<13>: [162 108 188 147 112 140  95 112 126 143 152  74 106 109 100 139 133 131
 110 111 109 111 111 121 132 143]
<113>: [162 108 188 147 112 140  95 112 126 143 152  74 106 139 187  97  98 100
 119 101 182 141 127 204 171 177]
<124>: [162 108 188 147 112 140  95 112 126 143 152  74 106 139 187  97  98 100
 140 133 167 165 139 151 121  77]
has: [111 111] : yes
has: [ 99 119] : no
has: [152 143] : no
has: [143 152  74] : yes

<114>: [ 95 101 150 122  75 162  82 114  79 131]
<95>: [110 104  73  78 158  80 122  96 164  69]
<70>: [167 182  97 162  87 100  80  52  88  93]
<103>: [110 104  73  78 158  80 122 130 106 121]
has: [ 69 164  96 122] : no
has: [158  80] : yes
has: [ 87 100  80] : yes

<34>: [129  86 132 132 181 122 198 129 139 182  98 129 129 201 149 108  99  56
  62 110 143 183 125 152 172  97 129 175 114  96  93  94 209 152 216 107
 106 125 111 173 153]
<105>: [129  86 132 132 181 122 198 129 139 182  98 129 129 201 149 108  99  56
  62 110 143 183 125 152 161  98  79 149 172 163 118 120 169 134 132 120
 211  77 144 187 123]
<62>: [168 158 112  68 152 105 136  67  63 168 159 141 172 116 118 120 191 138
 135 149 186 177 145 155 158  98 120 166 135  98  93  94 208 145 216 104
 104 126 109 163 151]
<104>: [129  86 132 132 181 122 198 129 139 182  98 129 129 201 149 108  99  56
  62 110 143 183 125 152 161  83 160 119  63 175 156 151 152  81 116 115
 126  81 129 128  64]
has: [149 201] : no
has: [172 149  79  98 161] : no
has: [160 119] : yes

<41>: [128 127 128 127 127]
<74>: [135  77 133 147 102]
<11>: [133  88 132 143 109]
<135>: [129 116 130 133 123]
<98>: [125 127 131 134 134]
<63>: [139  66 130 145  88]
<89>: [126 138 127 125 134]
has: [127 125 134] : yes
has: [127 125] : yes
has: [ 88 133] : no
has: [130 133 123] : yes

<75>: [125 200  89  95  96  66  81 179 177 182 128 174 102 183]
<140>: [130 174  92  85 137 107  94 128 145 151 118 190 156 176]
<91>: [158  79 171 168 169 174 174  74  75  74 142  89 165  72]
<8>: [105 152  93  86 109 103  90 155 164 158 114 179 117 167]
<44>: [131  83 148 143 146 157 151  88  90  87 129 101 144  87]
has: [128 182 177 179] : no
has: [152  93  86 109 104] : no
has: [128  94 107] : no
has: [ 88  90  87 129 101] : yes

